Each row of T is roughly a mix of the hidden directions of one of several groups.
T:
+1.29 +1.03 -1.88 +2.08 +2.13 -0.80 +2.72 +0.44 -2.73 +0.78

-1.06 +4.32 +1.17 -0.92 +0.71 -2.66 -0.32 +0.50 -1.04 -0.56

-0.14 -0.66 -1.67 +1.49 +1.12 +0.48 +0.52 +4.11 -0.44 -2.66

+3.09 -2.07 -2.57 +2.59 +0.91 +0.22 +0.49 -1.63 -0.23 -0.61

+0.90 -3.29 -0.04 +0.93 -1.58 +3.58 -1.22 -0.54 +1.15 -0.68

-0.78 +1.76 +1.04 -2.86 -2.54 +1.55 -2.49 -0.77 +1.34 -0.99

-1.36 +3.27 -2.43 -2.21 -0.75 -0.57 +1.03 +1.38 -0.22 +2.03

-2.13 -0.12 +0.80 -0.49 -1.47 +2.90 -2.58 -1.49 +1.76 -1.84

+0.08 +0.23 +1.34 -0.16 -1.47 +1.50 -2.21 -3.97 +2.02 +0.57

-2.52 +2.07 -3.51 -0.58 -1.49 +1.20 -0.93 -0.80 -0.74 -1.54

-2.01 -2.55 -0.51 -1.09 -2.14 +2.98 -0.95 -1.23 +1.68 -0.83

+3.50 -2.13 -0.79 +1.72 -0.38 +2.99 -0.88 -0.25 +0.92 +0.48

-1.14 +2.82 +1.95 +0.57 +2.04 -3.24 +0.86 +0.93 -1.09 -0.78

-3.11 +1.70 +2.01 -1.64 -0.89 +0.93 -1.38 +2.52 +0.96 -1.12

-0.15 +0.17 -2.92 -0.35 +0.94 -0.82 +0.00 +2.54 -2.80 -2.62

+3.45 -1.79 +1.34 +2.76 -0.33 +1.75 -1.29 +0.96 -0.85 -0.58

+2.04 -1.33 -3.03 -0.94 +0.48 -2.23 +0.50 -1.30 -2.87 -0.20

+2.87 -3.21 -0.16 +2.74 +1.39 +0.38 +1.30 +0.75 -0.39 +0.90

+0.45 -0.28 -2.70 +0.41 +1.47 -1.14 +1.32 +2.99 -2.60 -1.66

-1.67 +2.11 +0.03 -2.25 -0.58 +2.17 -0.65 +1.27 +2.77 +2.07

-1.81 +3.34 +1.20 -1.51 -0.31 -2.87 -0.42 +0.76 -1.97 -0.54

+1.26 -1.88 +0.14 +1.27 +2.10 -1.18 +2.93 +1.74 +0.12 +2.69

-0.26 +2.79 -3.35 +1.22 +0.57 +0.00 -1.42 -0.60 -1.77 -2.24

-0.35 +2.50 +1.58 +0.12 +0.70 -0.80 +2.21 -1.69 -1.23 +3.48

-0.45 -0.38 -1.07 -1.62 -1.58 +0.94 -3.68 -1.76 +0.39 -2.67

+2.21 -0.97 -0.42 +2.58 +2.64 -2.21 +1.78 +0.75 -1.69 +0.53

+1.10 +1.77 +0.29 +0.71 +2.09 -3.56 +1.60 +1.29 -2.00 +1.09

-1.46 -1.43 +2.27 -1.67 -0.61 +0.97 +1.31 +1.04 +2.51 +2.98

+0.40 +2.48 -2.58 +1.42 +2.11 -2.11 +1.23 +1.06 -2.05 +0.81

-0.61 -2.85 +0.93 -2.13 -1.03 -1.06 -0.37 +3.37 +1.79 -0.81

-0.31 +1.71 -0.23 +2.69 +0.07 +3.22 -1.88 -1.65 +1.12 -1.78

-0.61 -0.08 -2.93 +0.53 +0.22 -2.32 +2.99 +0.58 -2.53 +1.02

-2.33 +1.00 +3.18 -2.57 -0.97 -0.83 +0.37 +1.40 +0.93 +1.90

+2.10 -0.98 +0.68 +2.14 +3.19 -1.05 +1.72 +1.63 +0.25 +2.00

+3.16 +3.83 -0.84 +0.62 +1.88 -0.23 -0.29 -0.31 +1.02 +0.90

+0.08 +1.42 -1.34 -1.52 -2.46 +1.23 -2.53 -1.50 -0.41 -2.98

+2.30 +0.07 +2.28 +3.51 +2.43 -0.56 +0.36 +1.12 -0.34 -0.92

-3.30 +2.29 -0.04 -1.11 -1.99 -0.38 -1.64 -1.77 -1.25 -1.59

+0.09 +1.46 -1.67 +0.93 +1.95 -1.16 +2.50 +2.11 -3.12 +0.16

-3.92 +2.56 +0.93 -1.97 -0.02 -1.79 +0.08 -0.37 +0.17 -1.14

-1.17 -1.03 +2.43 -1.92 -1.53 +2.51 -1.09 -0.12 +3.00 +0.70

-0.62 +3.04 -1.58 -0.83 +0.13 -0.04 -1.09 -2.75 -3.10 -0.48

-1.91 +3.54 +0.50 -2.01 -0.27 -2.83 -0.18 +0.45 -1.60 -0.08

+1.44 -2.45 -1.57 +1.10 -0.58 +2.77 -1.34 -1.00 +0.79 -2.86

+2.68 -2.87 -1.70 +2.76 +0.42 +1.03 -0.18 -0.74 +1.49 -1.19

+0.16 -0.49 +3.04 +1.48 +0.13 +0.48 +1.93 +0.34 +2.74 +2.84

+2.94 -3.10 -2.64 +1.94 +0.60 -0.02 +0.14 -0.52 +0.20 -1.29

-2.79 +1.10 +0.59 -2.30 -2.70 +1.33 -2.16 -0.75 +0.37 -1.51

-1.87 +0.85 +0.64 -1.65 -2.31 +2.19 -2.66 -1.48 +1.19 -1.80

-2.63 -0.76 +1.11 +0.11 -0.25 +2.60 -0.78 -1.36 +2.94 -2.18

-2.43 +2.67 +3.44 -0.56 -0.46 +0.80 +0.32 +0.21 +1.17 +1.95

+2.11 +1.14 -2.07 +2.04 +2.11 -2.31 +0.87 +0.51 -2.49 -0.46

+0.61 -4.30 -1.92 +0.25 -0.66 +2.21 +0.83 -0.65 +1.07 +1.10

-1.81 +0.73 -1.86 -1.56 -3.07 -0.23 -0.71 -1.77 -1.83 -2.30

+0.77 -2.85 +1.39 +2.23 +2.52 +0.15 +1.80 +1.10 +1.17 +1.89

+0.30 +0.83 -2.50 -1.47 +1.07 -2.83 +2.23 +0.15 -1.03 +2.64

-3.60 +0.17 +3.25 -0.64 -0.73 -1.91 +0.60 -0.90 -0.68 +1.27

+0.40 +0.34 -0.14 +1.33 +1.85 -1.26 +3.53 +2.71 -1.46 +1.55

+1.55 +0.13 -0.10 -1.33 +0.68 -1.29 +2.63 +2.36 +0.53 +3.50

+2.58 -2.87 +1.02 +3.32 +1.50 +0.34 +0.89 +1.00 -0.52 +0.01

+3.87 -0.36 +0.77 +2.77 +1.46 -0.79 +0.34 +1.44 -1.63 +0.60

+1.53 +1.10 +0.44 +1.77 +3.05 -2.88 +2.03 +1.03 -0.95 +0.87

+1.11 -1.71 +1.05 +1.50 -1.00 +1.91 -1.51 -2.39 +3.35 +0.01

-0.13 +2.26 -2.59 -1.10 -0.05 -2.26 +2.17 +1.35 -1.80 +1.86

+0.49 +1.77 -2.15 +1.03 +1.05 -3.07 +1.33 +0.22 -3.16 -0.04

+2.70 -2.51 +0.03 +2.55 +2.47 -0.91 +1.75 +0.87 -0.46 +0.55

+1.49 -3.81 +0.95 +2.17 +0.01 -0.57 +0.86 +1.56 -2.32 +0.29

Here is one row of each group, with its name. Which group are the others in?
-0.36 -3.05 -1.92 -1.36 -2.45 +2.79 -0.66 -1.00 +0.89 +0.60 -> X
+2.83 -2.35 -0.41 +2.39 +0.14 +0.64 +0.37 -2.71 +1.78 +0.96 -> K
+0.77 -0.62 -1.96 -2.11 -1.50 -1.72 +3.15 +1.26 -1.08 +2.05 -> H

-1.40 +0.55 +1.13 -2.65 -3.21 +1.12 -2.04 -1.53 +0.58 -1.57 -> H
-0.98 -1.93 +1.72 -1.19 -0.40 +2.19 +0.81 +1.02 +3.16 +2.38 -> H
-0.49 +2.23 +1.62 -2.94 -0.75 -1.44 +0.89 +1.39 +0.62 +3.03 -> H
-0.76 -3.23 +0.79 +1.16 +1.17 -0.25 +3.01 +0.98 +0.72 +2.54 -> H
+0.24 +0.23 +0.77 +0.49 -1.02 +3.68 -2.30 -1.17 +2.47 -1.77 -> X
-1.93 +1.18 -0.39 -0.39 -0.77 +1.97 -2.96 +1.05 +0.48 -3.37 -> K
